In the data rows, the value 128 means zero.
Planes, each given by two rows, then its number:
95 90 73 102 109 126 147 139 158 169 152 183 136 107 132 84 108 101 115 124 112 62 114 127 86 65 94 80 108 142 99 124 102 112 136 158 166 167 177 145 157 145 164 95 143 111 58 106
116 100 94 91 92 54 106 106 124 73 150 155 169 120 191 170 156 142 127 186 125 152 147 179 114 132 111 164 114 95 104 104 100 115 68 115 159 120 150 145 126 159 145 184 168 136 141 166
0
116 84 56 78 89 66 109 110 137 140 173 131 177 130 100 127 136 133 120 96 146 120 135 144 98 144 153 130 120 85 103 111 75 102 120 142 118 136 167 164 189 142 166 202 169 153 167 138
109 89 140 134 138 149 153 180 203 167 159 149 133 126 154 104 116 88 158 156 117 100 92 127 109 121 91 73 74 87 100 74 133 98 131 125 147 157 159 176 156 153 147 81 110 113 64 95
1
67 71 87 105 117 155 131 131 155 156 172 157 133 152 129 118 135 82 99 113 122 92 103 105 110 90 139 86 89 94 73 97 113 140 123 114 120 175 182 150 203 183 147 166 137 146 134 93
109 108 171 121 157 103 60 85 94 86 117 155 112 146 155 114 153 48 160 140 91 94 119 175 170 135 185 120 123 151 161 126 140 114 93 96 31 133 114 97 136 129 143 127 135 137 137 131
2
77 99 103 98 99 105 187 167 199 170 144 131 149 116 134 134 133 85 103 94 121 145 105 119 98 101 123 116 101 125 109 106 76 67 155 159 160 140 150 167 169 158 183 150 162 131 107 71
119 105 105 131 161 143 135 172 70 161 142 177 131 141 70 81 94 105 154 167 141 52 136 126 143 105 87 75 101 68 88 137 138 172 149 89 134 153 159 151 143 135 121 130 104 88 114 81
3
94 99 140 100 98 127 127 98 158 135 173 143 135 158 187 185 183 69 118 166 107 100 165 122 142 133 154 121 100 122 109 105 70 98 85 114 93 116 128 166 163 167 164 144 185 170 112 85
99 115 110 122 138 128 170 163 138 169 151 169 102 137 107 92 104 133 115 98 125 74 73 156 139 70 98 73 73 117 104 114 125 142 144 158 157 192 175 172 171 141 156 155 109 105 81 89
4
87 110 78 74 99 115 155 157 141 155 183 180 183 143 129 113 124 111 94 76 119 120 118 112 98 116 125 110 105 96 86 117 82 110 104 135 164 154 154 146 191 171 168 148 165 107 114 66
134 98 101 132 108 75 87 84 143 135 134 136 145 175 183 129 129 134 149 146 99 159 110 184 128 143 129 161 133 111 138 93 142 81 80 96 84 97 131 148 111 152 168 183 183 187 188 163
5
Each row below is the sum of one point from each of 2 of these planes. After each row, the numbers of its planes, the largest part first:
90 86 82 119 126 85 118 137 116 119 160 184 131 111 168 140 119 132 115 136 109 90 133 171 117 90 83 96 104 126 81 107 119 148 101 158 143 169 185 169 149 150 165 142 155 124 79 150 0 4
133 136 146 130 132 113 123 89 62 124 101 96 133 171 143 160 140 112 104 119 136 139 162 115 165 113 166 148 136 171 152 152 92 129 107 97 123 122 114 90 140 127 123 148 144 143 132 108 1 4
138 165 134 164 146 177 150 162 133 179 100 149 98 101 51 83 83 140 143 83 148 108 84 108 129 84 113 117 135 169 140 133 183 132 158 163 160 143 139 112 139 84 123 42 88 85 101 126 0 4
153 200 140 136 160 137 124 132 83 95 105 134 98 145 78 124 110 190 120 77 126 132 160 130 148 113 107 150 170 187 145 180 143 169 142 156 145 148 115 103 103 75 104 139 124 120 142 144 1 4
126 152 175 126 174 129 97 118 111 76 95 99 102 151 123 155 174 119 153 93 126 155 139 146 187 174 188 175 188 135 158 145 159 141 115 93 55 114 85 120 117 96 111 146 96 133 172 127 0 2
104 107 127 101 157 166 190 184 90 164 147 127 109 87 75 127 98 109 126 92 141 80 140 97 86 111 117 79 126 131 88 131 85 163 172 180 161 175 147 136 146 154 122 82 65 81 70 59 5 3
139 175 180 182 148 154 125 182 162 122 90 117 109 112 140 120 113 115 153 161 112 173 157 92 112 148 106 139 143 147 155 119 194 138 113 85 147 105 100 103 88 108 94 68 90 124 105 150 1 4
111 113 141 102 118 92 95 99 139 95 143 155 151 127 155 124 132 71 127 120 116 111 107 138 128 84 173 126 112 104 122 135 131 118 127 119 56 117 160 111 173 150 139 181 157 147 134 138 2 1
106 119 165 160 123 152 136 154 105 159 162 125 124 143 103 124 129 118 147 126 160 121 111 123 111 113 95 125 108 98 107 124 144 138 148 165 112 166 133 151 155 163 134 146 109 120 131 122 4 0
90 61 86 100 96 85 90 106 176 133 158 168 162 127 178 136 157 70 111 174 104 96 169 159 97 104 110 133 113 120 105 89 50 88 47 136 124 92 160 142 150 169 177 88 190 144 84 129 0 4
115 100 71 154 143 162 178 197 126 173 162 149 140 112 48 116 93 182 125 150 146 105 134 61 94 110 36 74 115 84 69 123 115 194 152 133 219 153 177 178 142 151 125 143 69 113 115 99 2 3
107 91 154 113 101 131 126 119 156 139 156 128 118 146 191 165 172 117 109 155 109 147 180 124 135 146 153 109 89 93 102 85 114 80 97 96 118 122 128 168 156 139 170 92 139 164 142 129 4 1
118 138 141 148 141 141 129 115 113 135 121 140 97 143 140 110 94 123 123 133 125 140 122 120 150 106 91 118 146 183 119 139 155 149 132 130 142 119 107 113 106 153 114 94 107 119 108 108 1 0
91 105 142 103 91 144 176 122 183 207 169 175 109 161 163 122 150 40 116 124 81 65 139 120 132 80 128 83 86 128 84 134 95 97 132 143 67 146 142 169 195 177 177 122 170 169 68 50 4 0
166 161 70 128 142 86 89 117 50 83 81 77 133 98 50 131 92 201 119 60 178 174 132 130 85 167 139 181 201 116 175 164 181 173 135 125 129 82 101 63 90 68 105 154 96 136 216 198 4 1
31 52 99 109 132 133 109 129 151 164 186 186 100 172 148 115 144 66 102 147 103 35 115 97 168 97 151 60 60 83 71 90 107 131 87 112 66 219 190 154 209 181 192 171 163 149 103 83 2 4
171 152 174 97 127 135 84 91 119 83 85 74 138 140 144 167 176 118 140 161 122 197 166 80 136 227 214 171 181 164 174 126 152 79 118 68 80 19 58 118 103 103 112 117 143 180 169 103 4 0
132 144 171 133 164 125 60 97 59 94 138 146 117 126 156 113 132 72 159 174 109 57 158 148 180 146 177 100 112 94 145 133 132 144 113 57 48 117 119 56 152 128 103 140 108 119 119 145 2 3
105 115 139 126 103 117 127 112 194 164 162 125 124 158 180 173 163 78 150 155 105 133 157 96 169 150 160 108 112 80 68 74 75 72 124 80 102 91 146 161 137 163 138 94 168 157 121 122 4 1
156 186 195 152 173 130 117 93 87 76 80 82 84 87 108 140 144 141 159 144 155 115 144 136 154 168 142 150 149 163 186 191 127 175 176 140 108 105 76 89 50 70 80 79 97 65 119 179 5 2
112 114 132 145 141 200 143 152 142 173 142 139 79 162 65 93 141 92 124 74 110 110 123 83 131 109 112 64 141 114 112 146 148 187 160 96 93 169 134 139 165 129 133 101 102 111 94 76 0 2
167 163 90 187 148 172 144 156 151 98 131 123 134 124 120 152 102 218 77 134 167 167 165 103 97 124 95 159 156 132 128 99 128 148 133 144 213 121 123 111 93 122 91 140 133 103 156 184 2 3
90 129 105 120 99 140 110 76 158 119 155 120 123 161 162 160 153 136 120 104 119 170 104 139 121 129 161 119 168 150 151 115 132 135 89 116 121 125 121 91 166 144 85 134 133 188 136 152 3 2
136 128 119 114 136 119 173 120 155 160 135 113 151 161 79 116 107 129 116 88 111 130 120 111 112 175 159 104 138 92 96 116 102 111 155 129 127 122 148 148 198 119 149 144 164 135 155 126 1 0
117 162 153 143 117 124 115 121 106 76 129 124 140 140 181 163 123 154 134 180 158 176 106 169 145 120 101 147 128 130 146 102 147 137 116 71 147 138 104 147 98 127 103 145 121 117 125 147 0 1
133 135 161 108 64 120 93 76 216 91 118 66 163 123 213 253 155 84 129 115 115 244 174 126 125 176 204 202 166 161 151 106 97 50 71 142 85 69 79 123 105 135 159 125 226 184 161 178 4 3
189 173 223 151 178 125 81 100 89 65 82 83 66 119 153 137 145 105 187 199 128 140 152 160 150 151 141 145 167 205 234 130 189 132 133 130 73 88 101 70 22 79 59 87 110 152 150 168 5 2
157 147 142 134 166 121 98 109 39 102 76 151 123 146 84 85 92 95 186 201 132 64 139 147 169 135 124 76 144 96 145 131 197 178 133 71 49 148 111 71 81 119 85 88 78 107 108 136 3 2
148 169 144 136 169 131 64 45 97 70 98 109 105 131 161 175 151 128 154 119 111 156 126 158 177 152 193 157 159 194 155 165 149 154 79 118 80 114 63 93 70 99 89 119 123 163 135 195 3 2
126 99 44 129 122 118 171 150 166 184 181 154 129 119 70 93 93 102 121 93 131 74 128 108 90 85 135 74 109 124 100 112 101 115 138 136 122 151 145 163 182 112 185 104 124 126 92 119 0 1
89 85 102 130 116 121 130 133 172 115 119 191 156 125 218 153 135 99 158 188 120 90 107 150 94 100 69 109 64 94 88 115 134 129 97 124 182 103 168 160 152 173 183 100 125 114 51 102 0 1
119 119 146 141 120 144 71 101 90 106 122 177 104 131 146 145 124 115 150 166 122 115 141 143 167 162 159 115 107 149 125 117 162 160 122 115 76 155 132 99 135 114 129 124 95 155 131 161 3 2
168 164 145 142 142 130 106 124 90 123 146 108 119 101 99 89 122 183 153 160 141 138 160 123 153 149 62 165 121 119 138 160 128 151 141 126 150 87 70 134 95 67 72 90 114 122 138 163 2 3
159 126 141 141 69 102 85 80 129 63 100 99 181 135 175 199 180 84 132 212 123 138 211 142 139 173 151 165 143 108 139 124 109 113 74 83 126 56 101 132 90 149 123 160 156 175 192 165 4 0
157 154 175 138 120 140 105 83 62 96 129 138 106 140 152 136 157 144 129 164 128 71 126 141 177 124 155 134 119 125 146 142 136 172 99 113 84 161 119 111 135 110 109 119 126 129 137 158 3 4
119 115 124 65 82 82 116 82 173 83 148 96 160 91 209 209 168 144 87 168 115 198 124 159 109 125 135 177 122 172 124 66 103 94 86 167 175 141 109 145 140 143 146 164 158 164 135 166 0 3
161 171 174 169 180 140 112 142 77 123 61 116 101 106 123 108 132 159 148 123 157 139 128 125 135 154 117 117 143 164 155 141 167 161 165 122 125 108 72 50 78 106 78 109 118 89 115 154 1 4
152 103 100 119 93 115 89 88 83 78 106 102 137 152 138 147 126 132 123 107 138 169 172 132 116 179 151 193 173 149 108 173 127 149 121 100 104 118 141 93 147 105 135 175 139 197 195 167 1 4
70 103 96 57 97 127 163 123 160 162 150 167 179 181 127 117 129 107 146 98 121 83 99 112 115 117 156 137 90 103 86 99 124 110 111 92 96 140 159 143 184 179 173 177 177 148 153 79 5 2
130 108 141 123 129 147 106 159 145 128 102 88 177 110 136 120 132 94 158 152 106 179 151 80 101 163 131 154 140 93 114 117 112 50 94 104 122 77 110 117 131 147 135 92 107 131 139 157 4 1
133 120 117 115 141 106 107 105 123 87 138 124 167 104 133 113 123 146 141 154 145 163 164 142 96 119 114 140 151 160 130 136 154 102 125 123 137 114 101 106 119 141 101 116 135 122 153 143 4 0
129 121 124 109 131 129 99 114 172 153 155 139 131 108 123 165 135 95 172 154 151 119 166 90 105 125 152 119 168 171 144 134 116 133 131 117 131 108 116 69 111 153 99 49 154 141 109 143 4 0
136 150 122 137 151 125 165 150 171 160 104 119 113 101 121 103 90 144 150 123 129 69 97 102 111 76 119 123 125 145 149 133 153 129 173 150 156 132 114 126 99 95 140 84 102 76 68 142 0 2
87 81 133 99 121 74 62 82 129 117 124 183 159 199 166 118 146 59 133 122 86 118 99 183 168 123 171 119 137 113 111 110 138 89 71 122 43 126 105 106 149 159 151 138 162 162 131 123 2 5
96 123 111 108 111 121 171 124 146 158 158 138 152 146 134 126 143 157 117 128 105 113 131 143 139 117 111 155 110 124 107 84 101 99 119 130 146 165 129 165 145 160 140 146 154 127 134 108 4 2
132 172 167 138 152 159 172 111 169 147 113 171 103 130 152 159 124 125 119 120 114 110 112 123 155 119 89 137 84 143 145 118 176 140 120 110 137 122 105 126 120 136 122 115 137 102 73 79 1 4
160 172 229 149 120 177 131 88 133 82 108 119 127 138 185 197 172 79 120 182 104 133 209 88 141 175 152 159 165 175 174 142 110 136 148 72 59 72 39 89 78 131 89 70 156 147 108 129 4 1
120 126 77 124 128 134 133 160 138 185 118 111 142 127 72 82 115 129 126 68 128 99 101 93 145 123 111 92 136 131 112 132 122 107 172 159 125 112 118 132 165 110 140 118 138 105 127 92 0 1
138 128 177 181 148 123 90 127 52 135 98 133 102 148 123 115 118 107 174 159 122 114 127 143 162 131 133 139 150 158 153 143 186 140 116 113 86 103 118 112 80 105 77 120 116 122 170 176 5 3
137 105 130 201 144 131 103 137 200 151 137 128 120 160 205 114 154 138 168 197 90 162 72 171 109 109 99 112 85 121 105 50 155 70 99 86 128 129 132 197 111 158 143 120 124 156 100 151 1 5
120 127 90 156 80 127 187 136 191 200 123 97 124 78 126 155 172 162 99 102 144 209 124 97 96 124 123 125 122 145 125 107 113 89 131 173 185 84 106 152 144 136 158 152 144 160 139 98 3 2
135 105 110 81 62 93 110 104 200 145 168 129 175 150 175 145 135 139 105 100 90 199 118 157 58 126 128 172 128 127 117 76 109 29 70 142 126 126 164 150 172 160 209 170 203 172 161 96 5 3
117 155 170 147 164 141 146 146 94 143 101 124 109 137 98 92 123 178 139 109 146 134 106 131 147 123 115 129 111 83 146 158 146 148 178 125 152 160 127 125 112 100 118 142 86 128 117 148 4 0
